Rotation paths and how fast each direction turns (degrees a step)
Each turn is a multiple of 5 degrees from 10 to 175, or 0.
Each row of a path follows its step; steps can be skipped.
path 1
step 5: [ -6  10  23  13 -31 -24  22  42  -1  -9   5 -25 -26  15  -3  14  -4  -3
 -43 -24  17  22 -18 -57  28  27  12 -11  15  -9   2 -22   3  13   6 -46
  11  33 -23   0 -17  12  -2 -25 -40 -46 -46 -19 -13]
step 6: [ -9   3  25   1  -2  -8  10 -19  46 -38  40  24  28 -24   1  49  10  -6
 -18  -5 -12  19 -12 -19 -32 -28 -31   8   4  13 -13 -10 -25 -39 -28  31
 -24   6  17 -13   1  16 -29  30 -20 -43 -41  25 -14]
step 13: [ -1 -22 -15   9  -2  18 -64 -13  28   3   0 -21   9  19   7  23  42  -4
 -48  -9   6 -12   6  26  -6 -54 -37   0  47   7   0 -38  -5 -40   3   1
  -6  -6   8  -7 -19  26 -14  20 -10 -36  31  23 -21]
step 14: [  4  -6  14  21 -12  -8 -22 -23 -13 -10  49 -47  22  12 -28   8 -16   4
 -10 -13   6  13  18   6   4  -3  -6  20 -54   9  26   3  -6  -9  76 -28
   7 -16  14 -21 -22  37  32 -49 -19  -2   6  -2  25]
step 18: [-20 -21 -19  22 -33  22  -3  30  18 -17  12  24  10 -33  -4  15   3 -13
 -39  -9 -13  41  -5  -6  -9   0 -16  28   9  48  -3 -58 -24 -10   4  -2
 -25 -10  20  23 -20  27 -62  11   5 -47 -14  10  10]
step 33: [-14   6  40  30 -28  -8   6 -23 -12 -32  14 -28   7  -8  12  33 -14  12
 -19   2  40  36 -36 -23  14 -40  22  -4 -19  -9 -22 -34 -17   6 -30 -30
   4  17  -9  -6 -26  38   8 -51  -2 -39 -33  11  -4]
step 35: [ -9 -11 -14  -3 -73  43  15  10 -37 -15  10 -26  27  -7   9  17  -7  20
   4 -16  16  -7  21  -1 -14  27   9 -30 -35  55  -3 -46 -22  -7  30 -35
 -11  14 -18   3 -12  22  -1 -24 -23 -33  -5 -18 -10]
[ -1  -8 -17  -4  -5   7 -13  10  -3  -3   6   1 -13   6  -5   5   0   7
   1 -10   3   3  12  17 -15   0  -4  -1  -7   3  -9  -8  -6  -1  13   3
  -5   4   5   0  -4   0  -3   1  -1  14   7   9  -3] => 65
[-12  -3  -4   1   6 -16   0  -8  10   7   1  -8   5  -6   0   5  10  -3
   8 -14   6   2   0   1   2   6   3 -12  -6   3  11  11   3   6  15  -6
   1   3  -1  -4   3 -16  -9   2   6   6  -9  12   9] => 145
[ -6  -5   2   3   1  -4  -7   5  -2 -10   7  -7  -3  -2 -17 -13  -5   8
  -5   0   7  11 -11   0  -6   6  -7  -1   7 -16   2  13 -12   0  -7  -2
   1   4  -8  11  14  -6  12  -6   1   5  -5   0  -3] => 65
[  5 -14  -3 -12  -3 -10   1   1  -7  -4  12   8 -10  -6  17   2  -5   8
   4  -3 -15   0   1  -4  12   1  -2  10   5  -9   4   4 -10   1   4  -6
  -8   4  -7 -11  -5 -10   7  10  -2  -8   2   6  -5] => 20
[ -2  -4  -6   5  -5   1 -15   9  -8   4   5  -6   8   1   2  -4  -9  -3
  11   8 -16  -7  -6  -5   5  12   5   0  -9   5  -5   9   4  -6  -3  -9
  11   0   6  11 -10   2  -6 -11 -13   1  -6  11   0] => 155
[ -4   9   3   4  -4   3 -15   0  12  -3  -2  11 -17  -6  -2  10   9  -2
 -13   5 -10   6   0 -11  -4   7 -12   5   1  -5   4   1  10   6  -2   3
  10   7  -9 -11  -4   8  -4  -5   5   1  -5  12   2] => 55
path 2
step 0: [-14  37  40 -24 -23  54 -37 -22  -2  38  13 -29 -23 -16  12  -8 -23  -3
 -17 -11  28 -35 -19 -14  18  13  15  22   1   4  15  74   7  27  15  14
  11 -21  29  69 -16  -8 -33   6  20 -10  16 -41  -1]
step 2: [ 20  -2   4 -40  13 -49 -29 -25   7 -23  -3 -26 -19 -53   9  17 -10  20
  43  13  -1   1   7  21  25 -23  19 -45 -26  18  17  37  17  19  -4   0
  13  10  22  -1  63   4 -26   4  -9  58 -24 -24 -63]
step 3: [ 23   9   7 -66 -10   4  14  21 -29   5  15 -18 -35 -26 -22 -25 -37  -9
 -31  22   5 -14  16 -19 -11  -3 -22  -9 -43  53  15  28  10  -2  66  33
 -25   5  53 -15 -17   2 -41 -19 -41 -14 -20 -20 -19]
step 5: [ -6 -40   9 -37  47   7  40 -48 -34  27  18 -40  23 -41 -21 -15 -24  -1
  48   0  -9  16  -1 -27 -19 -13  -4 -18 -11  -3 -32  17  -4  18 -35   7
 -45   1  -8  31  -7 -11 -18 -33  34  66  -3 -19 -11]
step 9: [ 13 -23  39  12  -8 -19  -2  -9 -44  16  12 -46  24 -23  12  12   9 -15
 -26 -29  18  23 -39 -25  -4  17 -42  46  -2 -33 -17  32   0   8  14  28
 -58 -20  19 -19   8  -7 -10 -27  -8 -37 -39 -37  59]
step 16: [ 18  -8 -12 -46  21  13  15 -12   7  49  40 -24 -41  -4  15  -4 -12  15
 -27 -13 -25 -37  -6  31  27 -36  41 -40 -28  27 -36   5 -38  30  14  34
   6  22 -31  11   7 -30 -14 -45  -7  42  13 -25 -32]
step 25: [ -1  24  17   2 -72  14  29  11  13  26  16  23 -16 -37  26 -27  -4 -13
 -30 -53   9   2 -15  22  58   3   4  49  -9  54  -7  12  -8  56 -14  15
 -24  14  23  -3 -16  11   3 -11 -43 -27   0 -30 -12]
[  9   3  -7  -3  -5   3 -10   2  -3  -6   6  -3  17   8  -2  -7   2   6
  14  -3   7  -1 -17  10  -1   3   1 -14  -3  -3   1  -2 -10   6   2   9
  14   7  -3  11   0  -9  -3   0  -6   4  15   6  -2] => 70
[ -1  -6   7 -13  -3   4  -8   0 -13  -5  17   1   2  -1   4  -5  -6   3
  -8   2 -11   1  -2 -15   0   9   4   1   7 -14  -2   8  -1  -1  -5  -9
   3  -4   9  -6 -11 -16   0   6   9  -8   5  10   8] => 80
[-15   5   6  -7   2 -11  -7   6 -10  -7  -1  12 -16  -1  -5  -4  -4  -2
  11   6   1  -6  -8   5   0  -6   5   1  -9   0 -11   1   3   3  -1  -1
   8  -2 -11   5  -8   9  -7   1   8  14  -4  -3  18] => 135
[ -8  -3   3   2  13  -1   2   7   5  -2   0  -2  11   1 -10 -12  -6   6
   0 -10   2  12   0  -5  -4   3   2 -14   0  10 -16   1  -2 -16   0   1
  -5  -1   4   3  -6  -8   3  12  -9   6 -19  -5   0] => 25
[  6  -1   7  12  -7   2   4  10 -15   3   0 -10  -1  -6   9 -12  10   0
   5   7  11  -6   4 -10  -4   3  10   3  -5  13   0  -3   2   9   9   1
  -5  -7   3   5 -20   4  -3   9  -5  -8   5  -8  -3] => 130
[  0 -11   2  -4   7 -14  -9  -4   7  -5   1 -10  -8  -4   2  12   9  -3
   4   9  -1  -2  -7  -6   4   6 -10   1  -1   1  -6 -16 -23   3  -6   8
   3   0   1  -5  -5  -8  -3   2   7  -6  -7 -11  -8] => 100
[  4 -12 -10  -1  -6  -7  -1  -4   2  -1   0   6   8  11   6  -9   9 -10
   5  -3 -11  13  -1  -8   7 -12 -18   4  -9   5 -10  -2   8   1  -2  -1
  -2 -11   6   4   1   3   6   2   1  -2  14  -9  11] => 25
[  0  20  -2  -2 -13   9   7 -13   5   2  -2 -10  -1   6 -16  -3   5  -6
  -1   1  -2   2   1 -12   3  11   3   9 -10 -11  -7  -5  -1  -5  -8   0
  13   1   0  -2 -11   5   9   3  -1  10   1  -6  -6] => 100
path 3
step 1: [-12  -5  -2 -10   3 -46  44 -17   9  38  44  14 -13 -38  -2   8  14  -1
 -14 -42 -33  53  15 -18 -20 -18 -25  25 -17  26 -20 -38  21  39  -4 -21
 -30  -6  55  -1  34  42  -3  -6  40   8 -16 -21   6]
step 7: [  4 -57 -21  -1 -44 -27  15 -23  23  -5   4  40  13  -8  10  13   8  -4
  16  23  18 -11 -15 -49 -15 -22  -3 -18 -63   7 -50 -16 -11  18  51   3
  14 -55  24 -22  11   1  25  -1  42 -22  -4   7 -36]
step 10: [-18  42  20  24  13 -10  36  32  -1  -8  20  -8 -15  -3   8   8  14  12
  33 -35  -3 -24  26  17 -67 -18   9  14 -21  -6 -61 -19 -13  27  -7 -25
 -30 -23   5 -52   8  27 -52 -13  56   7   2  10  -6]
step 20: [ 35 -11  -1 -29   5 -26 -31  -7 -25  -2  18 -33  -1  34  21   2  13 -30
  32  -9   8  -9  22 -22 -37 -13  -4 -10 -19  44 -49  -1 -18 -17 -23  35
  46 -43 -16 -12 -17  22  27   1  45 -45  10 -23  57]
step 23: [-28   1  18 -21  -7 -13 -25 -21   4 -34  34  17   3  26  39 -45 -34  44
   8 -26  74 -17   2  34  -3 -21  18  62 -45  10 -25 -24 -25 -28   6   5
 -17  17 -12 -22 -19   3   0  13  31  -9  -3  15 -14]
step 28: [-12  20 -10 -18 -25 -17 -41 -64   4   3  28 -51 -11  12  -5  12  18 -12
 -17 -19 -13  17  38   5 -31 -75  19 -10 -14  34  -5 -10  -8   1  -9  49
   2   1  26 -16 -26   7   0  68 -16  19  17  -3  20]
step 32: [ -5 -41   5  -9 -23 -20 -55 -26  52   9  18  22  35  11  23 -19 -15  -6
 -19 -27  39  51  37 -25 -52 -11  18  36 -17  12   6 -17   2  12  28  20
 -23   0  23  15   7  39  10  56  -5  -5   4  23   8]
[-17 -12   5  -5  -4   3  -1  10   4   1  -2  -9  11  -2   1 -10 -12  13
   9  -2   2   2   5  -1 -10 -18   1   0   4  -5   1  -4  13   0   6  10
   3 -10   9 -10 -11  -8  -8   3   1  -7   1   4   2] => 85
[ 12 -16  -7   1   3  -8  -8   1   7   1  -1  -3   3  -9   6   4  -2  -4
   2   1  -6  -2  -1   4  -4   8 -10   9  -5   1  15  -7  16  13   8   2
   9  -9  -5  12   1   9   5 -10  11  -2   7  -1   6] => 60
[  0   8  -1  -7   0   0   1  -8   0  -1  16  -1  -8   0   1   2  -7   0
  -6   2  11  11  14   9  -7  -4  -5   5   7   0   2  -8   7   8  -7 -11
 -11  -9 -16   6  -4  -1 -11  15   9   7  -9   5   0] => 80
[  4   2  -4  -4 -23  -2  15   8   4  -9   4  -3  -7  -3  -8  -9  -7   3
   5   3   1   5   7 -18  -1  -5   1   7  -1   4   1   7   5  -5  -6 -10
   6  12   1  14   5  -5  12  -4   8  -1   7   2  -1] => 60
[ -7  -1   3   6 -11  -7  -9  -5   5  -7  -4   9   3  23  -3  13   3  -3
  -4   4   1  -2  11 -17  12   0  -4 -10  -3   2   4  -2   5  -3  -3   1
   8 -11  -9 -10  -5   2   1   5   2   3  12   7   7] => 85
[ -3   3 -11   3  10   1  -5  -1   6  -4   8   3  -4  -6   8   3   8  -1
  -7  12   8   3  -2  -9 -11  -3  18  -9  -1   8   9  -8   0   8   9  -6
   3   4   4   4 -13  -5  11   7 -16  -8   8   6  -6] => 170
[ -9   1   0  -3   7  -1   4  -7   2  -6  -4  -6 -14   0   0  -4   1   2
   0  -2   8  -5   2   7   0  -3   4  11  -9   7  16   4  -1 -18  -7  17
   0   2 -15   0  -1   4   8   4  -6 -13  -3  -8  16] => 10
[ -2  -7   2   1  13  10   8  12   2  -2  -2 -18  -3  11  -4   2   9  -3
  12   1  -5  14   4  -9   9   3   9  -2 -10   4  -4  -4   1  12   0   4
 -12   9  -6   5  -3  11 -12   3   4   3   7  -6   2] => 45
path 4
step 0: [-14 -12  -9  30  10 -12  -7  31 -15 -27 -31 -44 -29   0  42 -15  11  23
 -15  12  14  -6  -8  16 -35 -35   1   4   9 -16  -9 -23  -6  29  19 -35
  -5 -32  -3   3  -1  37 -59   8 -15   9 -16  34 -41]
step 3: [  8 -45   0  23 -18  -6  -3 -42  -6 -58  23 -34   2  21  -4   7 -15  -5
  33  12  -3   2  24   0  20   7  26 -26  32 -14  -4 -29 -16   0  -9   6
  -7 -32 -13 -11 -24  16 -42 -29 -25  28  30   7  44]
step 5: [-12 -26  -7   5  -6  39  -5 -23  38  -2 -18 -18  -3  21  28  10  15  22
 -14  11  23  10   2  19  14 -21   8  11  13  -5 -51 -20 -12  12 -56 -10
  31  -6  -3  31 -39  -7 -12  14 -36  27  26   7  59]
step 6: [-15   5  -4  32  -2 -25   3  19  30 -11 -14 -50  -8 -37  55 -13  -8   0
  31   8  13  10  46   1  -2 -15  -6  22 -12 -10  62 -25   7  33   9   4
 -28  -8 -14  25  21  43 -17  -4  -6  -7 -10  34   2]
step 21: [ -5 -43  -6  39 -26  11 -38 -39 -18 -41 -15 -11 -11  22 -13 -48  16  -7
  19 -12 -25  -3  20   4   4   0  25  17   9  -5   2 -17   2 -28   1  -7
 -15  -7  -1   8 -21  43 -64 -24 -15  30  17  10  23]
step 26: [  7 -25  -4  21 -10   1  11 -21  26 -33  15 -35  -3  22  69 -12  52  -1
 -20 -24   0  14  27  20  17  32 -32 -13  25 -44 -21 -11  -6  27  -7  31
 -16 -10 -17  -8 -10  -6  22 -22   8   1 -23  -7  22]
step 27: [ -8  14  13  38 -42  -4 -31   8  13   5 -52   7  28 -13   5 -36  22  -6
  -7   9   9 -18  29  12 -15 -30  -7   9  22  29  -2 -16 -10  -3 -14  19
  14   3   5  28 -28  53 -35   7 -24  55   3  32   7]
[ -1   6   4   9  -4  -1 -14  13  -1  11   1  -8  -2   4   0 -10   7  -9
   1   3  15   1   4  -2 -23   1   0   6   0   8   2   4   2  -4  10  -9
 -10  -2  -4  -2   8   2  -4   7  14 -10   1   4   7] => 175
[ 12  11   6  -5   2  -6   8  12  10  -4  -8   1  -2   1   8 -17  -9  -3
   5  -3   4   2   1  -6   8  -6 -15   6  12  -7   9   3   7   1  -2  10
  -3  -5   6  -4  -2   4  10   5   9  -4   6   0 -16] => 160
[  3  11   5  -9   5   9   3  -3  -9   3 -18   4   0   7  10  -4   9   4
  -3   4  -4  -8   6  -4  10  -1  16   6  -2 -13  -2   0  -3   6   5  -9
  -7   0 -15  -8   9   1   3   7   6  14   2  -5   5] => 85
[ 11   2   5  -4  -7   6  -6   8   5  12   1  12  -3  -5  12  -3 -13  -2
  -2   5  -4   1   7   3 -11   9  -1   7  -8   2   8   2 -12   0 -10  14
   7  -7   0  10   2   0   3   6 -12   9  -5  -6  14] => 100
[-17   4   0  -6   0  -6   0  -1   0   0   1  -8 -15   0  -4   5  12   8
  -3  12  -9   4   6  -5 -12   9  -9  -2   0 -11   5  -1   1   3   7  -3
  -8  -8  15   2   1   9  18   5 -11   3   0  -7  -4] => 60
[  0 -10   3  -2  -6  -8  -5  10  -6  -9  -8 -12 -11   7  -7  -5 -15  -1
   6   5  -4  -3 -12   9   1   8  11   1   3 -11   0   0  -7 -12   1  -3
   7  -9  -6   5  10  -2   5 -14   6   1 -13   1  -6] => 100
[  5  12  -3   4  -8  -8  -1  -4 -11   2   5  -7   1  -1  -9  14  -7  -9
   7  13   0   3   1  13   8  -7   4  -6   2   4  18   4  -6  17   1   2
   4   9   0  -3  -1   7   9   9   9   7  -1   6   2] => 135
[-14  -5   9  -1   6   7   7  -5   3   3  -8  -2 -12   1  -5  -5 -15  -8
  -4   1  20   1  -3   6  13  11  -2 -18  -8   9  -3   3   4   4   0   3
  -6  -7  -7  -2   4   3   2  10  -6  -4   6  -3   4] => 55
